Named moves, each a turn or a mirror, and the order they were made in; the first pair answered
T (before |-> after):
[-3,-3,-13,-17,0,-9,14,4,22,-9,25,44,6,-2,-16,1,8,-3,-2,-28,17,-9,-37,0,1,6] |-> [-1,-14,-26,-16,11,-2,29,3,16,-9,25,40,1,7,-8,7,-2,8,-7,-17,13,-7,-29,-9,-3,-3]
[19,16,-4,-18,-20,-9,-12,-14,9,-15,-15,18,-5,-21,46,2,8,-5,16,1,1,-12,9,23,-14,11] |-> [21,3,-19,-17,-7,0,8,-12,3,-14,-15,16,-10,-11,55,7,-3,7,8,11,-3,-7,16,13,-16,1]
[-1,6,-5,7,-5,34,-15,1,0,-6,-3,2,9,-11,-35,-14,26,-15,-1,3,3,-6,-36,6,2,27] |-> [4,-14,-32,9,15,48,17,-1,-11,-5,-2,-2,2,5,-19,-5,6,7,-11,22,-3,-2,-23,-8,-4,8]
[2,10,1,9,2,-7,-5,2,-10,13,-12,-15,2,-8,21,1,-5,11,4,13,-8,5,25,1,-4,-12] |-> [1,19,11,10,-5,-13,-16,0,-7,13,-10,-15,4,-14,16,0,4,2,8,5,-5,3,17,7,-2,-7]
S (before |-> after):
[8,-3,-19,-11,4,-1,17,1,24,-22,1,24,3,-5,-13,-3,6,7,-8,-17,18,-5,-22,-8,4,1] |-> [11,-2,-13,-19,-1,2,14,-4,24,-30,1,26,-3,-2,-7,-1,6,9,1,-6,14,-8,-18,-16,4,4]
[-3,-23,-58,-2,32,-15,52,6,-4,-15,-4,46,-6,6,8,0,-3,25,-14,-25,9,-14,-28,-18,-6,-29] |-> [-2,-17,-61,-1,16,10,34,-1,2,-16,-14,43,6,-7,-22,-5,22,0,-7,-24,19,-16,-62,-9,5,-5]
[0,-1,11,7,-2,0,-7,-3,-4,3,-6,-10,0,0,-14,-3,2,-18,-1,-1,-2,7,-11,-8,3,10] |-> [3,2,17,-2,-1,-3,-7,-7,-5,-4,-4,-6,-6,8,-1,0,-3,-11,3,11,-7,5,-2,-18,0,6]
[4,14,-24,45,8,2,39,5,7,25,15,1,-6,-28,-12,-32,-30,-25,-28,-17,-3,-8,10,23,-28,27] |-> [12,27,-12,25,-14,33,9,-15,15,6,5,3,-8,-32,-26,-31,-9,-43,0,14,-3,-16,-10,10,-23,51]
W (before |-> after):
[14,15,49,-11,-11,-24,-27,-7,5,4,15,-2,-17,-4,5,-6,-5,-7,10,15,-16,5,-2,-28,-1,-1] |-> [15,3,45,-18,-7,-11,-16,-9,8,-4,17,7,-22,6,-3,-5,-13,-8,6,20,-13,6,-15,-40,-1,3]
[17,9,-28,8,14,15,22,3,16,1,17,15,9,-15,9,-5,1,13,-11,-22,-3,0,1,31,-3,-6] |-> [17,10,-25,7,15,12,22,4,16,2,17,16,8,-14,11,-4,0,14,-13,-22,-3,-1,1,31,-4,-5]
[6,-2,-29,6,-10,17,3,-9,-19,2,-8,9,-4,9,24,-1,0,29,17,30,-7,-2,27,0,-2,-2] |-> [5,-2,-24,7,-8,6,2,-5,-20,2,-5,8,-5,10,29,-1,-5,32,15,25,-9,0,35,0,-5,-6]
Pairs:
Between the rows of a pair lie two moves.
[1,-22,-19,1,9,17,18,2,6,-5,1,2,2,-2,-21,-10,-6,-7,-20,-17,12,2,-30,-8,11,6] |-> [-4,4,-14,9,-6,10,-9,-1,6,7,-8,-8,9,-19,-18,-14,20,-13,-5,-21,10,-3,-28,13,13,8]
T, W
[-10,-5,-5,5,-10,-38,-8,17,10,-12,15,31,23,-12,-2,-12,-21,4,7,8,-2,-4,-2,-24,19,7] |-> [-11,-7,-15,7,-12,-23,-6,15,10,-13,10,30,29,-14,-14,-14,-13,-3,7,9,4,-3,-17,-21,22,15]
S, W
[-9,2,-6,30,2,3,-13,2,-5,23,-9,-24,6,-13,-18,-6,18,-20,-10,-4,0,9,-9,22,-1,7] |-> [-7,8,19,20,-7,0,-30,-3,-1,11,-9,-19,1,-13,-21,-7,20,-28,-2,4,-1,8,-12,13,0,17]
W, S
[20,5,-31,2,14,23,12,-8,-19,8,-5,-14,0,7,27,10,1,22,13,31,-14,-2,24,7,-5,-20] |-> [13,-3,-33,18,24,4,27,6,-21,24,2,-16,9,5,20,6,-8,21,-7,-1,-8,5,23,20,-5,-26]
S, W
[1,-15,15,59,6,-14,-8,1,-9,17,-6,-18,8,-8,-4,-14,17,-21,-16,0,4,7,-4,37,1,-5] |-> [15,-31,-3,40,16,23,5,-14,-16,-3,-13,-20,-7,12,9,-4,7,-3,-3,52,-8,4,4,5,-3,-10]
S, T
[17,13,27,30,0,22,-9,10,-3,5,-40,-2,12,3,-21,-14,34,0,8,-9,4,-6,-13,19,1,23] |-> [11,-6,54,23,14,-17,11,24,-1,-3,-21,13,2,21,-9,-13,-6,11,-14,-26,1,0,7,1,-7,8]
W, W
[9,6,-43,-19,0,15,32,-10,9,-29,14,25,-12,10,21,12,-5,48,11,6,12,-23,24,-8,-3,-8] |-> [2,35,2,-25,-21,-22,-5,-7,21,-31,18,34,-9,-5,21,4,8,33,23,-18,15,-28,27,5,2,-1]
T, S
[-7,10,4,-8,-6,-12,-4,-4,11,-6,7,13,-1,-1,-3,2,4,-1,2,-7,4,-1,-3,3,1,-8] |-> [-5,6,-1,-9,-7,-3,-3,-6,11,-10,7,15,-2,1,-8,4,4,-2,2,-4,6,-1,-12,-1,2,-4]
W, W
[23,28,33,-8,-10,-18,-6,13,-4,3,9,1,4,21,10,8,24,-13,-3,11,-22,-13,-4,0,-8,3] |-> [30,8,7,-11,4,6,20,9,-11,-2,8,2,-2,33,13,12,12,-2,-11,29,-23,-12,-4,-16,-11,-4]
T, W
[-7,12,11,-22,-4,-63,7,6,25,-19,20,48,19,-15,30,3,-3,40,6,-36,12,-25,29,12,-1,-29] |-> [9,-11,-38,-36,-12,26,20,-18,32,-46,4,54,25,-12,-13,6,17,17,14,2,26,-29,-36,-9,13,7]
W, W
[4,-20,-36,-16,5,-5,45,-1,10,-15,3,18,-10,13,27,-9,-21,9,-25,-9,-1,-9,-2,-16,-18,-15] |-> [0,2,-55,4,-10,14,21,-4,11,9,-14,1,12,-17,3,-17,21,-15,-17,-22,9,-11,-28,16,-7,2]
S, W
[-21,-13,-20,34,14,19,-16,6,-30,23,-35,-63,-6,4,-17,-10,-4,-20,-35,29,-7,5,3,-7,-11,-7] |-> [-14,11,15,10,-8,13,-50,-8,-20,3,-37,-54,-15,2,-9,-10,6,-24,-8,49,-14,-3,10,-20,-9,5]
T, S
[-11,-42,41,-9,31,1,14,11,-20,-6,-6,-17,-12,23,0,15,-35,-12,-13,32,-6,12,28,-49,-15,4] |-> [-9,-15,38,-11,0,34,-25,-6,-6,-9,-22,-20,5,-4,-35,7,15,-47,14,36,7,2,-14,-28,1,39]
W, T
[-10,-4,18,0,3,-14,-2,-5,18,-3,-3,14,-10,15,-25,-5,-6,-12,-15,-22,16,11,-15,2,-8,21] |-> [-3,4,22,-17,-4,0,-14,-18,19,-17,-11,13,-21,20,-11,0,-1,-4,6,10,9,6,-9,-11,-9,24]
W, S
[2,11,13,4,-8,-30,2,14,-13,-14,4,-7,5,7,23,-7,-4,39,18,-13,0,-15,34,9,-3,-27] |-> [-1,-23,-11,13,3,-8,35,22,-7,-17,10,6,13,13,-18,-12,-12,18,-10,-39,19,-6,-9,7,6,-11]
W, S
[13,-35,1,-32,-12,-40,30,5,21,-33,20,50,-22,-20,12,-19,-22,-9,-11,-44,-4,7,1,-11,-14,-17] |-> [14,-50,-27,-19,-3,-16,46,7,16,-27,15,43,-15,-20,-2,-20,-19,-11,-23,-46,3,10,-15,-5,-11,-15]
S, T
[10,4,5,-6,-17,-1,-24,-17,-17,18,-31,-14,0,-4,8,6,-14,-18,13,24,-6,-1,6,-7,-16,-3] |-> [1,-5,6,7,-6,-27,-9,0,-20,30,-19,-14,3,-5,8,3,-28,-14,-10,-5,-4,3,12,2,-17,-16]
W, S
[-1,-4,16,7,4,22,-10,-1,-19,12,-7,-32,-14,16,-2,9,-3,0,1,28,-15,8,-8,-7,2,14] |-> [-2,7,24,12,1,10,-21,1,-17,18,-8,-34,-12,11,2,7,2,-1,3,21,-15,7,-4,2,1,11]
W, T
[-4,34,7,14,-3,-21,-3,-4,6,0,-23,-13,0,-10,14,-8,5,28,7,7,-5,9,11,-22,-10,-20] |-> [-6,9,5,19,9,-26,23,8,7,-1,-10,-2,0,-1,-1,-8,-16,26,-16,-14,4,16,-1,-29,-9,-20]
S, W
[-8,13,-11,-7,-25,-11,24,26,-4,15,7,18,5,2,-41,-5,-38,-2,15,-30,35,5,-22,-19,-20,-3] |-> [-4,37,-6,-11,-44,5,-8,13,-3,14,-7,8,9,-10,-39,-6,-11,-9,41,-10,31,-2,-25,-11,-18,8]
S, W
[8,6,3,-21,-7,-1,-29,-4,21,-12,4,5,3,-13,-11,-18,22,-19,6,-10,7,-5,-18,-11,15,34] |-> [14,-3,-44,-13,13,29,-6,-9,3,1,-7,-14,0,-8,11,-10,22,8,8,21,-4,0,1,-12,9,15]
T, W
[19,5,-29,-3,13,7,16,-4,4,17,7,9,5,-13,-15,-29,12,6,-19,-11,3,-12,14,23,-16,-8] |-> [26,5,-30,-12,8,26,10,-13,3,6,2,8,1,-10,-19,-28,20,4,-9,10,1,-16,8,12,-15,-2]
S, T
[-10,2,27,-14,-18,-29,-16,-11,18,25,1,5,-29,-43,29,-11,4,-10,-1,-13,-32,19,18,37,-8,-23] |-> [0,-46,6,-35,-8,20,23,-21,26,-13,8,29,-37,-16,-5,-4,-18,-22,-15,7,-19,20,-27,-5,-1,-4]
W, W
[4,-4,32,-52,-9,12,-7,-6,12,-19,26,13,-9,22,15,16,-16,21,25,23,0,-15,-2,-2,-16,5] |-> [3,17,24,-45,-20,22,-27,-11,9,-6,13,-3,0,6,16,13,9,19,39,29,-2,-19,-1,16,-14,8]
W, W
[7,-15,-18,-4,1,20,16,-15,11,-17,14,23,6,1,-14,3,1,-21,-15,-9,3,8,-39,0,9,-2] |-> [-2,26,1,14,-8,-19,-17,-7,4,14,7,2,14,-20,14,-2,19,-12,-3,-25,-6,7,-1,33,4,-16]
W, W
[-7,5,23,-6,-16,-8,-18,3,14,-17,9,27,5,-4,-32,-7,16,-25,2,-20,19,-4,-29,-6,5,24] |-> [5,-13,15,-25,6,-3,7,-3,1,-33,11,28,-18,23,9,8,-17,11,6,24,-1,-5,10,-38,-9,0]
S, T
[-12,-14,-25,27,15,3,23,3,-3,7,4,-13,1,-7,-14,-7,9,-2,-14,-15,13,19,-8,5,22,5] |-> [-4,6,-13,11,-3,23,-6,-13,3,-10,-7,-16,-3,-10,-14,-6,30,-10,15,16,8,12,-14,-5,25,21]
W, S
[-19,4,57,2,-9,-39,-17,9,-1,-12,14,19,-9,-2,12,-2,-16,-12,9,-17,-6,-14,13,-24,-5,4] |-> [-5,-33,0,-6,6,27,21,-4,-7,-27,7,20,-13,16,-2,9,-19,-6,5,24,-4,-12,-14,-50,-3,9]
T, W
[-1,-22,-36,20,25,8,33,3,-11,15,4,-1,7,12,9,0,-21,20,-11,-9,-6,12,6,1,0,-21] |-> [-4,8,-30,35,6,11,-2,0,-9,31,-10,-18,24,-14,-4,-8,16,-4,3,-20,-3,8,-9,31,8,-6]
S, W
[9,-2,-39,3,-7,22,5,-5,14,3,7,16,11,-13,-10,-7,17,2,0,2,15,-2,-21,11,2,1] |-> [13,21,-16,-8,-12,5,-18,-11,9,2,4,8,3,-16,18,-4,20,15,20,20,2,-6,10,12,-3,-8]
S, W
[-30,44,12,18,15,-41,-4,7,13,37,-10,-20,0,16,16,-34,21,-24,-12,-31,4,16,17,38,0,-13] |-> [-11,6,-40,9,40,16,40,-6,-4,25,-19,-29,-15,45,33,-18,0,5,-14,27,-10,18,23,1,-8,-25]
S, T
[19,-2,-1,-40,-23,19,10,-30,-6,-16,16,69,15,2,-39,8,33,-14,5,17,7,-11,-13,23,19,26] |-> [18,27,16,-41,-23,-18,-6,-26,-16,-3,15,58,6,0,11,11,30,15,21,28,-14,-13,42,34,7,0]
W, S
[-3,27,-11,-2,-10,4,-24,-14,-8,-12,-18,-26,9,-13,-4,5,13,-7,-3,-2,-3,-1,2,-14,-6,-16] |-> [-2,14,-24,4,2,3,-4,-10,-15,-7,-16,-27,6,-5,3,7,-1,6,-13,-1,-8,3,13,-16,-10,-27]
T, S
[-1,25,7,3,-9,16,-15,-11,1,2,-15,-15,8,-13,-9,-7,20,-3,20,4,2,-13,-6,15,5,4] |-> [-1,13,-9,7,13,12,8,-6,-10,10,-13,-21,0,1,13,0,0,21,8,14,-6,-9,18,9,-3,-18]
T, W
[7,-1,-35,-18,2,30,15,-11,8,-29,-7,3,-1,-3,19,4,13,19,20,22,-5,-15,-6,2,-3,-3] |-> [-2,13,-34,-1,7,-2,10,2,2,-5,-5,-8,6,-13,35,-1,13,29,15,-1,-7,-13,19,26,-6,-19]
W, S
[2,-8,-22,-16,-4,-7,15,2,19,-23,19,36,6,-10,-21,-1,-2,-1,7,-28,16,-10,-29,7,14,-8] |-> [0,17,-18,-5,-13,-22,-5,2,14,-5,10,21,12,-26,-7,-4,18,4,20,-32,11,-12,-14,31,13,-13]
W, W
[5,-30,-31,-20,10,2,32,1,7,-9,4,33,-7,13,1,3,-20,0,-2,-28,-10,-11,24,6,-9,-20] |-> [5,-7,-27,-20,-15,20,-2,-10,18,-9,-7,31,7,-11,-25,-4,17,-28,18,-30,-2,-18,-5,23,0,7]
W, T
[13,7,19,-25,-12,6,-18,-17,-15,-2,-8,18,3,-10,13,-1,4,6,29,10,-1,-4,-19,-9,-5,6] |-> [10,4,32,-26,-7,-13,-14,-11,-16,-2,0,23,-3,-5,21,-1,-9,11,22,0,-2,-3,-7,-13,-7,-1]
W, W
[-9,14,54,-4,-16,0,-14,-6,-1,-10,4,15,12,-10,-25,4,19,-29,5,9,11,8,-4,17,-3,39] |-> [-2,-22,14,0,21,9,42,1,-22,-10,9,8,-3,21,5,17,-22,14,-16,37,-2,16,31,-7,-15,5]
W, T
[2,-3,-11,-2,11,-28,20,19,1,10,6,21,6,4,12,-8,-12,17,-22,-38,14,-1,8,12,5,-16] |-> [4,-12,-9,-12,8,-12,22,13,10,-7,9,33,4,6,-11,-10,-10,4,-23,-38,22,-3,-18,2,9,-1]
T, W
[-2,5,8,-26,-8,-17,-1,2,11,-30,13,39,4,1,-3,-1,6,-4,7,-15,11,-6,-7,-3,3,7] |-> [-4,-15,-18,-11,9,-10,28,9,2,-20,13,34,8,7,-4,0,-6,4,-10,-22,12,-1,-7,2,4,-5]
T, S
[2,-8,1,-9,22,-5,9,-1,-3,7,-8,-10,-5,5,12,-10,6,16,12,10,-2,-3,16,-27,-2,-4] |-> [-7,2,9,4,14,-16,-2,5,5,19,-6,-11,7,-10,-8,-17,18,-3,6,-23,9,-3,-1,-5,5,5]
S, T
[11,-28,12,-11,-4,-2,3,-5,11,-20,7,0,1,8,-20,-9,-4,-14,-13,6,-5,4,-34,-9,5,15] |-> [6,7,16,5,-15,-21,-28,-4,5,5,-4,-19,10,-14,-1,-14,21,-11,2,1,-12,1,-9,20,3,7]
W, W
[-4,4,35,8,13,-50,-3,5,-1,5,4,-4,-8,15,20,7,-18,4,-1,-7,5,6,26,9,-5,-20] |-> [-7,-19,-8,28,29,-25,26,10,-7,20,0,-14,1,15,3,7,-20,3,-20,-13,12,16,9,15,-2,-21]
S, T
[0,13,37,-2,-4,-22,-7,-1,-10,-9,-3,-7,4,-3,29,-3,12,-1,-3,-19,10,-12,40,-13,-13,-6] |-> [10,-16,10,-15,-2,32,13,-10,-8,-33,-5,5,3,10,-2,1,11,-12,-4,5,21,-14,-2,-36,-6,13]
W, W
[21,30,-35,-17,-20,11,4,-12,-11,-7,-1,-6,-17,-11,21,-8,11,14,7,5,-4,-39,33,-16,-6,-9] |-> [9,43,-22,-3,-26,-15,-5,1,-5,8,4,-5,-4,-26,7,-17,21,-1,-3,-34,7,-37,26,7,-2,-5]
S, T
[-6,-10,6,19,2,32,-8,-3,-8,7,-10,-34,-4,5,-24,1,12,-29,-1,22,-6,17,-22,-14,4,15] |-> [0,-14,11,6,9,25,0,-6,-12,-3,-8,-31,-18,20,0,8,-4,-11,3,42,-17,17,2,-31,-3,3]
T, S
[-28,31,1,-9,-20,-18,-24,0,20,-13,5,40,3,-34,-5,-7,36,3,7,-23,29,-15,-34,32,4,5] |-> [-27,30,24,-19,-20,-32,-28,0,24,-22,12,47,-6,-26,3,-6,22,7,7,-19,25,-14,-26,19,2,4]
W, S
[22,17,-9,-7,-7,-8,-3,4,14,-6,-5,13,29,-21,-18,-5,2,6,-8,-33,15,-14,-38,14,21,10] |-> [25,-5,-34,-1,19,-5,33,9,-1,0,-3,8,20,-4,8,3,-24,36,-21,-16,5,-7,-10,1,12,-15]
W, T
[-13,9,8,24,-18,-21,-32,4,-4,28,-27,-29,11,-15,-8,3,21,-6,12,-16,-19,5,11,36,-4,3] |-> [-19,-10,26,23,-16,-26,-21,10,4,16,-15,-14,8,-7,-34,0,2,-25,-5,-37,-9,11,-12,25,1,14]
W, S
[0,-38,-30,6,27,35,30,9,8,-1,29,-3,-11,24,17,-2,-20,38,-23,24,0,0,-3,-1,-10,-13] |-> [-11,-8,-1,17,-7,26,-19,10,27,8,23,-1,13,-11,-28,-20,25,-9,-14,-20,21,-5,-48,35,6,22]
S, T
